[[ 44 -14 -40 -18 -28 -18 -14  15  -5 -21 -11 -26 -13 -15 -28 -13]
 [ 32 -30 -20   3 -48 -45  17  18 -44 -17  10  -2   6 -35 -14  29]
 [ 46 -13 -38 -27 -29  -1 -34  14   2 -22 -16 -18 -25   0 -24 -29]]
->
[[-13 -28 -15 -13 -26 -11 -21  -5  15 -14 -18 -28 -18 -40 -14  44]
 [ 29 -14 -35   6  -2  10 -17 -44  18  17 -45 -48   3 -20 -30  32]
 [-29 -24   0 -25 -18 -16 -22   2  14 -34  -1 -29 -27 -38 -13  46]]

[[-38  17  25  20   7 -21  -1  31   8   9   4]
 [ 35   2 -29  17   4  19   8  -4 -30   5   0]
 [-29 -13  36 -16   1  -3 -16 -16  35 -21 -20]
 [ -2 -23   2   4   0 -19 -13 -28  15 -30 -26]
 [-32 -23  37 -13  -4 -28 -17   1  15 -24  -7]
 [ 31 -31 -13  18 -11  26   2 -28 -15 -21 -31]
 [  8  29  10 -28  30 -10 -32   6   6  13  17]
 [-25 -18  19 -11 -26  25   4 -23  19 -22  -3]]
->
[[  4   9   8  31  -1 -21   7  20  25  17 -38]
 [  0   5 -30  -4   8  19   4  17 -29   2  35]
 [-20 -21  35 -16 -16  -3   1 -16  36 -13 -29]
 [-26 -30  15 -28 -13 -19   0   4   2 -23  -2]
 [ -7 -24  15   1 -17 -28  -4 -13  37 -23 -32]
 [-31 -21 -15 -28   2  26 -11  18 -13 -31  31]
 [ 17  13   6   6 -32 -10  30 -28  10  29   8]
 [ -3 -22  19 -23   4  25 -26 -11  19 -18 -25]]

[[  1 -27  -2   5   5   3  14  35  29 -35  -4 -13]
 [-15  11   9 -10 -33  39 -24 -26  -6  -8 -17  -1]
 [ 20  40   3  15 -39 -19 -17   0 -29   9   9  -5]
 [ 13 -16   4   8  30 -33  43  -5   8   7   1   6]
 [ -8 -41 -21 -15  27  -1   6  15  18  27 -19  12]
 [ -3 -36  10  -4  21   2  40 -12  29 -15 -15   2]
 [  8  35   8  -5  -2   8 -28  -2  -9  -1  49  -5]]
->
[[-13  -4 -35  29  35  14   3   5   5  -2 -27   1]
 [ -1 -17  -8  -6 -26 -24  39 -33 -10   9  11 -15]
 [ -5   9   9 -29   0 -17 -19 -39  15   3  40  20]
 [  6   1   7   8  -5  43 -33  30   8   4 -16  13]
 [ 12 -19  27  18  15   6  -1  27 -15 -21 -41  -8]
 [  2 -15 -15  29 -12  40   2  21  -4  10 -36  -3]
 [ -5  49  -1  -9  -2 -28   8  -2  -5   8  35   8]]

[[  6 -15  20  10   9  20  -2  25 -35 -47]
 [  4 -15  15  10  20  20  -2  25 -35 -47]
 [  6 -15   7  10   5  20  -2  25 -35 -47]]
->
[[-47 -35  25  -2  20   9  10  20 -15   6]
 [-47 -35  25  -2  20  20  10  15 -15   4]
 [-47 -35  25  -2  20   5  10   7 -15   6]]

[[ 36 -26  24 -25  42  44   4]
 [ -9  16 -21  42  -7 -29  15]
 [-10  17 -22  41  -9 -30  12]
 [ -6  12 -17  42  -4 -28  20]
 [-38  12 -39 -28 -50 -21 -30]
 [ -9  16 -21  42  -8 -30  14]
 [ 35 -26  22 -25  41  44   6]
 [-38  13 -41 -27 -51 -21 -30]
 [ 32 -16   9 -24  38  46  -5]
 [-16 -23  11 -23  -9 -22 -12]]
->
[[  4  44  42 -25  24 -26  36]
 [ 15 -29  -7  42 -21  16  -9]
 [ 12 -30  -9  41 -22  17 -10]
 [ 20 -28  -4  42 -17  12  -6]
 [-30 -21 -50 -28 -39  12 -38]
 [ 14 -30  -8  42 -21  16  -9]
 [  6  44  41 -25  22 -26  35]
 [-30 -21 -51 -27 -41  13 -38]
 [ -5  46  38 -24   9 -16  32]
 [-12 -22  -9 -23  11 -23 -16]]

[[-48  39  31 -17 -17  33  -5  37 -26  22  31  44 -24  -8]
 [-44  34  19  23  24  -3 -30   6  -4   5   3   9  30 -20]
 [-29  43  18 -11 -23  17 -14  21  -5  11  -4  24  -8 -26]
 [-44  35   2  40  33 -12 -27 -20 -32  21 -43   8  40 -36]
 [ 42 -48   4 -11  22   1  15   4 -23 -44  14 -39  -8  24]
 [-35  43  40  49 -33  47  -2  45  11  39  51  40   8  39]]
->
[[ -8 -24  44  31  22 -26  37  -5  33 -17 -17  31  39 -48]
 [-20  30   9   3   5  -4   6 -30  -3  24  23  19  34 -44]
 [-26  -8  24  -4  11  -5  21 -14  17 -23 -11  18  43 -29]
 [-36  40   8 -43  21 -32 -20 -27 -12  33  40   2  35 -44]
 [ 24  -8 -39  14 -44 -23   4  15   1  22 -11   4 -48  42]
 [ 39   8  40  51  39  11  45  -2  47 -33  49  40  43 -35]]
